Named turns come first, each shown by rows before and after it. Which turns, in which order, take the first row of each pair that follows to the second? Write the first one first, as in the answered first pair.
j_874 (before |-> after):
[-22.7 -13.2 -29.0  38.7  11.0  16.9  -2.4  31.0  -5.9  -7.6  23.5  10.2] |-> [ -5.6 -11.2 -21.8  17.3  34.4   9.6   2.8  33.0  10.9 -37.0  -1.8   2.9]
[-31.9 -13.1  32.9   1.3 -14.8 -10.5 -16.2  37.6   7.7   4.2   1.3 -10.7] |-> [  3.7 -22.9   3.8  36.9   2.9  -6.3  -0.9   4.3  19.8   0.3  41.6 -19.0]
[ 18.1  15.9  -0.8  -3.9  27.2  -2.6  18.6 -39.6  -4.4  -4.3  20.6 -12.3] |-> [-19.0  31.1  28.2 -32.8   5.3  -5.6   3.7  -4.5 -16.3  -2.1 -18.4  -8.8]
[-21.8  24.1  -5.3 -18.8 -14.9 -12.7   6.4 -17.4 -17.8   4.4  -7.7   3.2] |-> [ -2.8  20.6 -17.5  -0.4  -1.4 -10.6  14.8 -36.8  -9.0   0.4  11.8  -2.8]
j_101 (before |-> after):
[ 14.6  -4.0  35.1  -1.2   9.8 -10.4  -0.1   9.1  38.2 -13.3 -15.6 -37.2] |-> [ 25.1 -16.0  16.7  28.2   8.4  -1.9   4.0  -7.0  31.4   8.3  23.6 -34.8]
[  3.3  34.7  10.5 -19.2  -7.9  -5.8   8.9 -30.1 -16.3  -0.9 -11.0   0.7] |-> [  6.7  31.7  24.6 -21.0  -9.9 -19.4   3.1 -25.4  -4.4  -3.2 -14.3  -6.9]
[-26.8  21.1 -25.5  -3.9   5.5  15.7   4.3   3.8 -16.1  14.7  -3.2   7.5] |-> [-30.4  20.3  -3.7 -19.2   7.2   9.3   1.7  16.9  -4.4   8.0 -22.0   1.2]
j_511 (before |-> after):
[-48.9  22.6  10.0 -10.0  -1.2 -26.6 -17.8  27.8 -37.7  -2.4  24.6  27.4] |-> [-43.5  17.3 -17.4  -8.4   9.2 -12.8  -6.0  29.6 -49.6 -11.0  18.5  33.8]
[ -1.4  -4.9   3.7   7.5 -15.9  10.3  13.3  11.8 -21.6  10.3  19.1  10.0] |-> [ -4.1  -6.4   4.1   5.8 -11.3   9.7  13.7   6.4 -21.5   9.1  17.9  10.8]
[  0.3  -3.8 -29.5   7.3 -39.7  23.5  -0.3  10.1 -19.2  20.7 -12.5  22.4] |-> [  5.4   3.4 -24.2   8.5 -46.7  19.2  -3.2  -1.7 -16.4  29.0  -7.0  16.8]
[ -9.7   6.2  18.0 -12.4  18.9  -8.3  -6.1  14.8  -7.8 -13.2  -8.9 -11.3] |-> [ -4.5  -2.1  -0.3 -13.7  25.0   2.9   1.9  14.9 -11.4 -15.9 -13.4  -6.1]
j_142 (before |-> after):
[-21.8  -5.7  -6.8   7.7  -7.7   8.2  -8.7  17.4 -23.0   0.8   1.8  -2.7] |-> [-19.4  12.5   0.3   9.6  -7.6   1.2  -1.9  -6.9 -27.4   8.5  18.7  -4.6]
[ -5.5  23.7  14.1  -7.6  37.1 -29.7  11.3  24.1   2.8   7.3 -28.3  -4.2] |-> [  0.9  31.1  12.9   3.4  47.0 -30.2  13.2   7.6   7.4   6.5  -4.0 -12.6]
[-14.8  15.1  13.4 -19.0  -2.2   4.2 -27.5  -6.8 -21.1  -7.8 -11.4  18.3] |-> [  0.3  -5.6   6.4  12.8  25.5   3.5 -21.2 -13.7  -7.8 -15.1  33.8   5.9]
[ 11.7   0.6   7.5 -24.4  42.1  -5.4   0.4 -16.8 -13.2  -5.2   0.2  -8.4] |-> [  2.3 -19.5  -1.4 -19.9  47.8  -1.1  -1.5   5.9  -9.5  -7.1 -13.1  -2.6]

Each pair is 2 to 3 turns apart.
[-17.7   8.3  -1.5 -14.1 -14.2   7.1  -2.6  13.5 -13.9  -1.7 -25.6   9.0] |-> [  4.9   3.9  28.4   4.8 -21.2 -15.9  -5.0  -5.4  15.4   9.7   7.7  -5.9]
j_101, j_101, j_142
[-13.6   3.7 -26.6 -40.0  35.3  21.3  13.1  18.4 -29.6 -18.6  -9.6  -5.7] |-> [-25.2  28.8 -14.1 -39.0  20.7  15.6   9.9  -1.5 -47.4   6.1  13.0  -3.9]
j_142, j_874
[-19.4  27.6   7.9 -27.5   4.7   1.8   9.8  -0.9 -18.1 -10.7 -15.8   3.8] |-> [  4.6  -6.5 -13.1 -10.3  33.4   7.9  19.7  12.3   7.2 -28.8 -12.0  -4.2]
j_874, j_874, j_142
[-40.2  -3.9  34.5   3.7  -2.9  -7.6 -20.8  27.3   3.6   4.4  24.7 -13.1] |-> [ -8.1 -24.2  -4.2  16.1  40.2   2.4   3.8  13.9  15.5 -24.1  27.3 -12.6]
j_101, j_511, j_874
[ 28.9 -19.6 -16.1  24.5 -25.4   8.1   4.4 -22.5  -5.7  27.4   1.9   2.6] |-> [  4.8  -6.1  32.3  -7.2 -39.1  -9.4  -8.7  -1.2   2.2  20.3 -26.3  -5.9]
j_511, j_874, j_874
[ 12.0 -21.1  23.0   3.1  -2.9   0.4 -14.5   9.6  37.7  -3.7   6.1   3.0] |-> [ 15.6 -11.4  27.4   7.0  -3.0  -3.7 -12.1 -10.2  34.0  -0.7  16.5  -0.7]
j_142, j_142
[  3.7  22.3 -17.6 -18.1  -6.1  10.3  13.2 -10.1 -31.5   8.4 -42.2  13.1] |-> [  3.3   5.1  38.2 -14.0  16.1 -17.9  -4.8  19.9  18.5 -18.0 -31.2 -16.8]
j_142, j_874, j_101
[  5.7  40.4 -38.3 -22.4  34.3  26.7  57.3 -27.1 -29.5 -22.3  -5.0  18.4] |-> [  7.9  29.8 -11.5  16.8  34.1  10.3  50.6 -37.0 -13.3  -2.4  63.4   0.1]
j_874, j_142, j_511
[-39.0  34.6  -7.2 -19.1 -33.9  10.8  -3.2  -9.3 -44.4  32.4 -17.9  33.8] |-> [-41.5  -0.6 -46.3   1.7  22.1  29.7  11.2  15.4 -41.6  -4.3   5.4  28.4]
j_142, j_101, j_142
[-17.8  43.7  16.6  19.4  42.4 -12.8   5.8   1.7   0.2 -40.4 -17.2  -7.6] |-> [ -8.7  28.5  -7.8  26.5  49.3   1.1  13.0   5.6  -0.1 -39.7 -22.6  -1.4]
j_142, j_511
[-32.5   3.2  22.6  20.9  46.8   1.1  -4.3 -10.2 -12.4 -15.1  49.7  -3.8] |-> [-35.3  -7.3  -7.8  -9.2  52.9  22.9   3.3  11.5 -19.8 -38.4 -11.1  10.5]
j_874, j_142, j_511
[-13.5  15.1  31.8   9.1  10.4 -10.7   0.8   4.7   3.5  18.4  37.9   1.0] |-> [ 3.5 16.2 17.7 13.5 30.2 -7.4 15.1 -7.6 11.6  4.2 42.7 -0.5]
j_874, j_101
[ -7.7 -15.2  -7.7   2.6 -11.2   7.7   3.6  30.9   1.1  -1.0  -4.3  -7.2] |-> [ -2.3  -7.8 -20.8  10.0   1.9  13.9  12.4  12.5 -10.3  -5.3  19.5  -5.5]
j_142, j_142, j_101
[ 27.5  -6.9  12.9  27.6 -40.3  -8.2  -8.8 -30.7   3.7  34.4  20.1  -2.2] |-> [ -3.8 -22.1 -35.6  15.8 -32.3  28.7  -1.7  12.2 -30.9  23.3 -18.4  23.8]
j_142, j_101, j_101
[ -2.7  -0.9 -47.1  -1.0   8.5  30.0  18.8  -5.5 -38.3   1.7  -9.8  11.5] |-> [ -4.1 -21.8 -36.6  -9.3  33.0  23.3  14.6  22.1 -10.3 -25.4 -23.2   3.3]
j_101, j_142, j_142
[ 29.9   3.4 -22.5  18.9 -56.2  -4.4 -15.5 -35.6  19.2  35.8 -16.1   8.9] |-> [ 46.5  24.9   8.4  -6.5  -9.8 -25.3  -3.4 -50.0  46.1  -6.6 -16.4 -10.3]
j_142, j_874, j_142
[  6.0   3.0  12.5  24.7   0.1  -2.0   4.2 -11.0 -21.3   4.4  69.5   2.3] |-> [-41.2  10.6  35.0  -6.3 -19.1   0.6  -7.5  30.5 -39.6   3.4  24.2  10.4]
j_874, j_511, j_874
[ 23.5 -43.4 -45.0  10.4  32.3  14.7   8.6  11.4   6.5 -25.3 -27.3   7.7] |-> [ -2.2 -53.8   6.4  14.3 -15.9  -3.6 -26.9  45.3  22.3  -0.2 -31.4  -3.3]
j_874, j_101, j_101
[ 12.8  -8.5  38.8 -13.8 -40.7 -15.7 -25.7  15.8  17.1   1.7 -39.8  -4.9] |-> [ 13.1  20.5 -20.1  19.3 -12.1  11.1   7.2 -49.9 -36.1   9.1  37.1   4.2]
j_142, j_101, j_101
[ 26.2 -23.1  11.0  38.6 -15.2 -10.7 -11.1 -11.3  36.6  10.0  29.7 -17.3] |-> [-13.0 -16.6   4.9  36.0 -40.7   5.2 -17.0   1.5  -2.2  33.7  30.9   3.6]
j_874, j_874, j_101
[-16.6  -6.0 -39.1   1.5  37.1  20.8  25.9   7.4 -17.9 -18.1  11.3  -6.8] |-> [-43.7  -3.2 -26.1   0.6   7.9  19.8  12.9  24.8 -30.6   4.5   7.6  -0.7]
j_101, j_874
[-12.3  29.0  19.0  21.0   5.0   7.4 -17.0  -5.3  -5.8  26.8  27.8 -12.1] |-> [-20.7   5.1  -6.8  26.4  27.2  19.6  -7.4  22.6  -6.2   8.3  25.3 -10.6]
j_101, j_101, j_142
[ -4.4 -11.8 -19.3   7.9  29.3  11.0   7.4  23.0  -6.1 -12.7  12.1   0.1] |-> [-19.5  16.8  -6.3 -12.4  -6.7   6.7   4.6   7.6 -31.2  14.5  -3.1   8.8]
j_874, j_874, j_142
[ 27.5  10.2  -3.3 -22.4 -12.1  -8.8   7.7 -29.3  -3.6  -7.2 -44.3  26.0] |-> [ 13.8  13.9   3.2 -23.7 -25.1  -6.0   0.2 -23.7 -12.1  -0.3 -42.9  30.7]
j_874, j_874, j_874
[-18.6   5.2 -18.8  22.3  11.5  10.7   2.7 -15.2  -7.8  -1.3  22.0   1.9] |-> [-19.4  10.7   7.8  20.2  -4.6  -1.7  -4.8 -19.7  -3.9   6.5  26.2  -1.9]
j_511, j_511
[ 38.7 -15.2 -29.4  13.3  13.8   9.6  22.2 -27.4  10.6   7.3   6.0   5.3] |-> [ -3.8  11.0 -11.7 -30.2   2.0  15.2  13.6   7.2 -14.9   4.6 -46.9  18.3]
j_101, j_874
[ -2.2  13.5 -58.8  -1.6 -18.3  34.7  13.7 -16.6 -36.4   6.9 -31.3  31.4] |-> [  1.8 -11.7 -71.1  14.3  -3.7  40.2  15.4   4.1 -25.6  -2.8 -26.7  32.0]
j_142, j_142
[ 16.6 -15.5 -15.9   6.4  31.8  17.3 -19.6  11.2 -21.8 -23.1  14.5   7.0] |-> [  2.9 -13.0  11.9  -9.0  22.0   4.5 -31.6  38.2 -12.3 -25.3  -8.7   2.2]
j_874, j_101
[-36.7 -41.1   6.3  31.2   5.7   3.7 -16.2  36.2   3.6  30.9  25.6 -14.6] |-> [  6.5 -31.8 -19.8  -3.3  62.7   6.6  13.9  14.1  20.5 -27.4 -17.3 -16.3]
j_101, j_511, j_874
[ 27.8  14.6 -31.6  -3.8 -40.2   6.7 -33.1 -20.4 -11.4  25.9 -30.3  -7.5] |-> [ -2.3  -0.7 -15.3  12.0 -46.7  10.0 -47.1   6.0 -19.7  38.2  -0.3  -8.4]
j_142, j_874, j_874
[-13.1  39.4  22.1 -20.8  18.4 -12.1   9.3  -4.4  -4.3 -22.4  -5.2  -4.7] |-> [  6.1  19.9  -8.1   3.2  38.9  -1.8  22.6 -19.4  -2.0 -24.1  21.0  -7.6]
j_511, j_874, j_874
[-10.5  46.0  19.0 -38.0 -11.6  -7.0  -5.2   8.2  -9.3 -22.1 -51.5  12.5] |-> [ 12.9  -3.0  41.8  -6.5  -4.5 -15.3 -18.7  34.9  38.0 -27.1 -32.3  -5.0]
j_101, j_142, j_142
[-12.0  16.1 -22.0   2.2  21.0  12.9  10.6 -12.7 -32.9  -2.8  13.6   0.1] |-> [-23.9  -6.0 -23.4  14.8   6.6  15.5   1.3   9.4 -28.6  13.7  13.4   0.6]
j_142, j_101, j_874
[-15.8  47.8  56.2 -42.9  25.7 -33.1  -7.6  -5.0   7.1 -24.2 -24.9 -17.0] |-> [  0.0 -10.5  11.2  38.9  41.4 -16.4  -4.4  -7.5  18.5  -4.9  79.0 -19.5]
j_142, j_874, j_874
[ 26.9  -2.4  -9.3  21.4 -17.0   0.8  -2.7 -20.0   1.5  21.6  16.8   3.2] |-> [  8.3 -22.7   9.2  19.3 -18.6  -2.2 -18.2  15.7  15.4  15.6   3.3  -2.6]
j_511, j_142
[  4.7  23.6  -2.9 -22.7   8.1   6.9   4.8   8.8   2.8  -5.5 -21.7  -0.5] |-> [-15.9  18.0  20.2  -6.2 -16.0  -4.5  -9.9  13.6   3.3  19.0   6.6  -4.4]
j_101, j_142, j_874
[ 16.9 -16.4 -35.8   1.6  -4.4  16.5  11.8 -39.8 -18.7 -14.0 -24.1  -1.1] |-> [-17.0   3.8   3.0 -24.2 -17.6   8.3  -1.3 -13.3 -29.7 -12.4 -42.6  -3.3]
j_101, j_142, j_874
[-17.4  17.9 -14.8 -12.7 -34.1  18.1   4.3  -4.3 -17.1   0.1 -33.1  21.2] |-> [  6.1 -24.1 -29.1  29.5 -36.8  15.6   1.2  -2.7   7.3  13.8   0.9  16.3]
j_101, j_874, j_142
[ -2.9  38.2  21.7 -25.3  -1.1 -18.6 -10.7 -30.8   9.6  11.3   2.7 -28.3] |-> [-33.8   5.8  23.9 -25.1  10.5  -7.7 -21.2  28.4  17.0  -9.7 -24.1 -27.5]
j_511, j_142, j_142
[  8.8 -31.2 -28.4   7.0   1.1  17.9  10.9  -4.3  -1.7  -5.6 -11.8  13.2] |-> [  7.7 -18.6 -25.8  12.8 -21.3  12.5   3.5 -20.1  -6.1  15.5  -2.2  14.8]
j_874, j_874, j_511
[-36.5  37.8  25.4 -19.2  -8.9  -6.5 -20.8 -10.6 -33.4  22.8  32.9  -2.9] |-> [-11.6   4.0   7.6  -3.8  56.0  -1.1  -7.5   6.5  -0.6 -33.9  42.7 -18.2]
j_511, j_142, j_874
[ -6.7   4.8 -29.3  21.0   0.0  21.3   6.1  -4.8 -25.9   7.6  20.6  16.1] |-> [-12.1  16.2 -24.8  12.3  20.1  16.8  11.0  -9.3 -26.2  -9.5  22.7  11.2]
j_101, j_142
[-15.4  41.0  32.4 -17.4   6.7  -0.2  -6.4 -12.8 -26.4   5.9  23.6   6.2] |-> [-7.0 11.5 22.3  8.8 29.7  2.3 -3.3 -5.2 -7.7 -5.0 56.0 -6.3]
j_142, j_142, j_142
[-33.1  -8.5 -24.0   5.5 -20.9  20.5   1.5  30.5 -32.9   5.6   1.1  22.6] |-> [-37.8  23.9  14.8  -1.6 -25.1   1.6  -2.3   2.4 -32.8   9.2  33.0  11.8]
j_142, j_511, j_511
[ 15.5 -18.5 -14.0   3.1  50.7   8.3  12.3  15.6  21.4 -36.3  -5.7  -5.4] |-> [ 32.0   5.0  31.6  -8.0  25.4 -23.2   3.8 -11.6  35.7 -22.8  -2.5 -19.6]
j_142, j_101, j_142
[  7.2  21.7  12.4  20.5   1.4 -14.7   6.8 -34.7 -13.0   9.7  52.0  -8.8] |-> [ -1.8  25.2  33.4 -24.6  32.1 -19.8   5.8   2.1   3.3 -36.0 -11.8 -19.2]
j_874, j_511
[  8.0 -15.0 -45.1  19.8 -14.3  20.4   8.2   1.4 -24.4  15.8  -8.5  25.4] |-> [ 21.7 -22.7 -37.7  31.7 -25.5  11.1   4.3  -0.5  -7.3  22.9   0.9  16.3]
j_511, j_142
[ 21.7 -21.1 -10.3  15.8   7.7  -0.2   3.4   6.9  20.6  20.8   5.6   2.7] |-> [ 21.0  -3.8 -20.6  -8.5  19.6   2.0  13.5   1.2   8.3   1.5 -23.9  11.0]
j_101, j_874, j_511
[-15.2   4.5  -3.2 -31.7  -8.2  13.9  -2.1  -0.3 -26.4  25.1 -10.6  -4.8] |-> [-10.4   0.7 -10.8 -18.7 -14.0  14.8   0.0  -5.4 -25.3  35.2   6.0  -2.2]
j_874, j_874, j_874
[  5.6   4.4 -33.2 -14.6  -8.4  11.8   7.6  -6.2 -19.5  12.8 -33.7  12.6] |-> [ -2.0  18.4  33.7  -4.3 -17.2 -18.3 -10.3 -16.3  10.6  18.3  15.3 -11.6]
j_142, j_511, j_511
[ 26.3   6.9 -11.9  -1.8 -29.6   1.5  -0.2 -33.7   6.8  24.3  -4.9  10.6] |-> [ 18.2 -18.4  -1.2 -17.1  -9.0  -2.5  -7.0  14.3  22.9  -7.9 -40.2   6.2]
j_142, j_874
[-17.8   1.3 -46.0 -23.8 -15.2  21.4   0.3  22.9 -33.7   6.5 -53.1  23.9] |-> [ -1.9   2.7 -60.8 -24.2   2.4  25.7  11.1   5.8 -28.8  -5.4 -47.5  22.2]
j_874, j_101
[ -6.0 -22.5   4.7  15.8 -49.5 -15.2 -14.7  19.7  -7.2  37.5  18.0 -13.0] |-> [-17.0  -4.9  21.9   9.1 -42.8 -19.7  -9.9   8.5 -11.5  35.4  32.4 -21.8]
j_142, j_511, j_142
[ -0.8  -9.0 -29.9  14.6 -27.0 -13.5   1.7  -2.8 -13.7  31.8 -21.5  26.2] |-> [  5.0   0.9   4.2  24.4 -27.2 -29.4  -3.8 -20.1  -4.8  35.3  13.1   8.7]
j_142, j_511
[-19.1 -15.2  24.2  10.0   7.2 -20.2 -20.5  24.6  17.7   1.0   7.7   2.4] |-> [-15.3  24.6  33.6  -9.2  -7.9 -25.9 -15.4  -7.0   1.3   7.4  -2.1   6.5]
j_511, j_142, j_101
[ 12.1 -35.4  -9.3   8.6  26.0  -0.6 -10.6 -23.0  11.7 -18.5  27.1 -15.7] |-> [  3.0 -15.8 -37.3 -20.2  -7.6  17.0  -6.5 -26.3 -23.1  -2.4 -25.5   9.4]
j_101, j_142, j_511
[-15.8   6.9 -18.8   2.8   1.1  -1.3  -1.3  14.5  -8.1   1.0   1.0   2.1] |-> [  6.4  15.8  -7.9   6.3  -4.8 -15.0   0.8  -6.5   7.2   1.2  17.0  -6.0]
j_874, j_511, j_511
[  5.5   7.2 -25.0 -31.8   7.4   9.1  -0.8  -4.1 -10.0  -7.6 -42.2   4.3] |-> [ 11.3 -32.9 -12.6  -6.0  26.7   5.1  -8.1  25.1  21.4 -14.0 -15.1 -11.2]
j_142, j_511, j_142
[  5.3  -8.8  26.1   3.1   1.0 -10.7   0.7  24.5  18.4  -9.9  -7.9   4.4] |-> [ -8.7 -11.7  -1.1   8.4  -7.3  10.9   4.2  32.0  -3.4  -0.5 -16.1  21.6]
j_511, j_511, j_874
[ -6.5   9.0 -25.3 -19.3  -6.9  22.2   3.1 -39.8 -41.8   7.3 -24.0  36.0] |-> [-11.5 -20.2 -35.3 -11.1   0.8  33.1  -1.7  -5.5 -32.1  -3.6 -41.3  35.9]
j_142, j_142
[ 18.8 -12.4 -19.2  21.6 -14.8  -3.1   9.9 -32.5  23.7  18.5  28.0   9.0] |-> [ 26.8  15.0   3.1 -25.2  -8.3 -13.2  12.4 -32.7  26.9  -4.4 -24.6  10.0]
j_142, j_142, j_874
[ -6.3 -16.1  21.5  -6.3 -21.5  -5.5 -12.8  31.7  -9.5   5.8 -12.4  -0.8] |-> [  5.5   5.3  27.0   3.3 -27.6 -17.8 -13.3  -3.5 -12.3  19.8  17.8  -7.4]
j_101, j_142
[-17.2  18.0  -5.9   2.7   1.4  -7.2  11.5 -19.2  -1.7 -27.9  39.9 -16.8] |-> [-14.9  30.2  -8.5  -8.6 -12.9  -5.5  14.0 -31.2 -10.6 -16.0  27.2  -8.6]
j_142, j_142, j_874
[-18.0 -29.2 -29.6  32.0  46.7  17.9   7.3  28.9  -2.0 -18.5  44.5   2.1] |-> [-51.2 -21.7 -13.9  23.3  18.5  22.2  -0.6  50.9 -22.8  -2.3  35.1  13.5]
j_874, j_874
[  0.0  15.4 -38.2  -4.0 -17.2  18.6  14.3 -27.0 -25.8  14.8 -26.9  15.5] |-> [-15.8  16.8 -37.2 -10.9   2.1  23.1  16.4  -7.2 -29.3  -4.8 -32.9  13.1]
j_142, j_101, j_874
[ -7.3   0.5  -4.0  -9.0   5.5  -8.1  11.0  15.0   2.8 -20.8 -35.7 -10.4] |-> [-10.6  13.7  14.7   6.3 -26.5 -21.6   3.1 -11.1  -7.8  18.8   0.2 -12.4]
j_101, j_142, j_874
[ -4.1  -3.1  10.7   6.7  -3.1 -25.0 -13.4  10.2   4.6   8.1   7.6 -11.6] |-> [ -0.6   3.0   3.3  -4.2  16.4 -22.9  -4.3   7.1   6.6 -11.6 -12.2  -8.2]
j_874, j_101, j_874
[ 21.0 -10.4   9.7  21.5  25.1  -6.2   2.9 -16.3  -2.8 -48.0  11.2 -12.1] |-> [ -1.3  -6.5 -28.7  11.7   9.4  20.6  10.6  -5.4 -41.0 -36.3 -12.3  10.6]
j_874, j_511, j_511
[-28.6 -31.6 -29.1   1.6   0.9  28.0   9.6  22.2  -6.0   0.0 -42.0   6.2] |-> [-18.8 -43.2 -31.2  31.7 -16.6  28.9   6.0   8.4  -1.6  19.2  -4.7   0.2]
j_101, j_874
[ -8.5 -45.2 -48.0  30.2 -11.1  21.6 -10.6  16.2  -5.0  17.3   7.9  10.0] |-> [-20.8 -12.3  -9.8 -25.8 -17.7   6.3 -17.6  26.3  -3.7  -5.6 -61.3   9.8]
j_874, j_511, j_874
[-16.8   5.3   1.9  13.5  23.5   0.3  -2.9 -17.6 -16.9   8.0  50.1   1.4] |-> [-32.8   4.4  17.8   9.9  21.5  -6.4 -10.2  -1.9 -16.1   5.7  45.4   0.7]
j_511, j_511
[  5.3 -17.9   6.1  26.6 -17.4  -3.5  -8.7   6.0  14.7  13.0  21.1  -6.5] |-> [ -4.4   8.1  30.1   9.4 -25.2 -13.3 -10.1  -4.4   7.6  15.2  20.7  -7.6]
j_874, j_874, j_142
[ 10.6  16.0  -6.5   7.3  37.8  -4.9   6.8 -18.3 -11.2 -16.4  13.8 -21.7] |-> [ -4.5  -6.4 -25.8  21.9  -0.7  11.4  -7.0   1.9 -28.8  18.7   6.5  -3.2]
j_142, j_874, j_511
